The rows of D fall into 3 groups, and each row is roughly a mix of its group's hidden directions.
D, 87 rows:
[[ -6  18  -5  -1  26  40  29 -12 -30   1]
 [ 32   6  22  -5 -21  -3 -35 -14  32   7]
 [-20  17 -20 -31  18   5   9 -37 -26   9]
 [  3  19 -37  -7  15  23  14 -37 -16 -10]
 [ 11 -11  20  31  17  -1  23   0  21 -41]
 [-22 -12  -9  -4   2  28 -32  34 -10  29]
 [ -8 -16  -2 -34   3   7 -11 -18 -22  46]
 [  5 -10  30  37  -1  -9   1  23  29 -26]
 [-10 -25  24 -26  16   5  28 -19 -32  11]
 [-16   8   0 -25   9  26  12  -9 -41  30]
 [  4 -15  18 -31  -8   0 -10  23   9  47]
 [ 14  -1  31  22  -4 -22   0   5  34 -34]
 [ 11  33 -35 -29  -6  -6  -2 -31  -6 -15]
 [ 10 -28   4 -55  -6 -15  11 -13  -5   4]
 [-24 -10 -20  -3   4  32   5 -17 -38  26]
 [ -5   6 -15  -4   8  18 -32 -48 -14  18]
 [-12  -7  -3 -12  29   8  34 -40 -22   8]
 [ 21 -35   4 -20  19 -32  24  15  12 -11]
 [ -1 -23   8   4   4  32  17  33 -18  34]
 [ -9  16 -12 -47  -8   5 -25   5  -9  33]
 [  5  19  -1  42  -1  -1   7  18  19 -41]
 [ -5  -3 -17  24  25  37  25  29 -12   1]
 [-15  -3 -13 -33   7  -5 -15 -48 -19  13]
 [ 19  -8  -2   5 -14 -39 -18  -1  39 -24]
 [  0 -13  16 -30  -9 -33  20  37   6  17]
 [ 12  -2   8  -1 -29 -19 -28  35  31  12]
 [-15   1  11  -2  -3  32 -14 -53 -11  -3]
 [ -3 -17 -12 -36   1 -10  -2  30 -17  40]
 [-27  11  -7 -13   5 -48  24  15  -2 -18]
 [-23  22 -10  40  13  27 -18  -8 -14  18]
 [ 30  17  -9  20 -25 -11 -13  12  19 -38]
 [ -1  10  10 -31 -29 -29 -33  -3   4  23]
 [-23 -20  39  -1  24   9  22  -3 -22  22]
 [ -7   3  12 -28 -30 -26 -30 -26  -3  19]
 [  2  37   4 -20 -15  -5 -16 -47  -2  -7]
 [-24   0 -18  29  21  27  15  20 -28  15]
 [ -3  -7  -5  47  -1  10  -6  40  22 -10]
 [ 12 -15   1  24   5  26  22  49  -4   9]
 [ -9 -16   3  10 -23 -16 -29  42  14  23]
 [ 14  -8   2  -6 -25   0 -30  42  23  21]
 [-15   3  15 -34 -16  -3 -12 -33 -28  26]
 [-11  24  16 -30 -23  -5 -23 -28 -18  23]
 [  0   5 -34  31  15  31  14 -21  -2 -24]
 [  5 -24   6  30 -14 -24 -13 -12  32 -29]
 [  9  36  -9 -40 -12 -13 -17 -28  -5   9]
 [-20  36 -12 -24   3 -19   0 -37 -16 -12]
 [-31   5  21  23  -2   2  36  34  -4 -12]
 [ -3 -23  -2  31  16  15  16  48   5   0]
 [ -1   0  12  11  25  23  31 -24 -34 -21]
 [-19  16  30  22 -14  24  -6 -34   9 -23]
 [ 27 -12   3  17 -22  10 -21  43  21  -3]
 [ 12  11 -20  17   5  -5   2 -19  10 -56]
 [-23   4  28  29  14 -21  23 -21  -9 -26]
 [-35   9  -9 -10  25  -3  16 -40 -23   2]
 [-10  37  -3 -23  -9 -35   0 -32   0 -13]
 [ 33 -20  33  21  -2  -9  32   1  16 -12]
 [ 12 -32  10  15  13 -18  15  42  22 -12]
 [ 20  -4  -7  21   2  -7  21  52  12 -17]
 [ 28  21 -24   4 -27 -18 -16   4  25 -28]
 [ -8  -2  14  35  -1  54   4  -6  -8  -4]
 [ 12   5 -16  -9  13 -11  36 -48   0 -13]
 [ 15  12   9  46  -5  16   3  29  21 -22]
 [ 10 -20  15  28  -6 -24  -6  25  36 -22]
 [ 31 -36   0  13  -5  19   2  31  22  17]
 [-34  21  27 -19  -7  -7 -28  17 -20  15]
 [ -3  -7  11  25   1  12  31  51   0  -3]
 [ -6   5   2  40   7  21  10  44  -5  17]
 [ -3 -13 -18 -49   6 -25   0 -27 -14   7]
 [ 22  -2 -12  39   7  20  13  36   7 -22]
 [  7  -4  24  31 -14 -20 -12  -1  35 -32]
 [ 15 -13 -13 -23  32   1  39 -23 -13 -15]
 [ 19 -18  -3 -49  -6 -14 -14 -31   0  10]
 [-11  -7  19 -28  -9  11 -20 -31  -9  40]
 [-13   5  13  -4  20 -18  36 -44 -11  -8]
 [ 19   4  29  -8 -20  -3 -32   1  24  35]
 [-20  -6  15  22  23  35   5   6 -38 -12]
 [ 19   1   6  11 -26   8 -32  45  13  -6]
 [  1 -32  -2 -15  10  29  -3  20  -2  44]
 [ -4  36 -18 -17   5  27   4 -34 -25   6]
 [ 37  12   8  19 -14  -4 -21   4  36 -25]
 [  6 -11  15  16 -23 -12 -25  42  29   7]
 [  1  25 -24 -13 -28 -16 -40  17  18  -2]
 [-35  18 -18 -19  12 -35  -6 -23 -16   8]
 [ 12   4   4 -29 -22 -42 -25 -17  18   0]
 [-16  -6  -5  16  13  16  14  39 -22  37]
 [-43   2  -4  20  28   1  11 -26 -23 -13]
 [-22   5  13  -2  22 -16  33 -42 -14  -5]]

Here is one row of each group, with its name. Which group are the others in?
[ 31 -30  10  22  -7  22  -1  37  15   4] : A
[-16 -11  -6 -35   6  -2  -9 -23 -24  41] : H
[-16   4   3 -27   6  22  12 -23 -41  26] : U

[ 12  27  -8 -31   3 -11  21 -42 -12 -11] : A
[ -5  11  11 -38 -23 -20 -23 -29 -12  21] : U
[ 40 -29 -10 -14   2  27 -13   7  -4  29] : H
[ -4 -10  21  -1  28  15  38 -27 -28  -1] : A
[  6   2 -13 -32  -1 -46   4 -15   9 -30] : H
[-51  10 -31  11  11  -6 -21  -9  -6  -2] : A
[ 43  -2  -1 -18 -13 -19 -23 -15  29 -18] : H
[ -1 -12  21 -39 -12 -20  -5   9   1  42] : H
[ 16  -5  18  30   4 -15   6  14  35 -36] : U
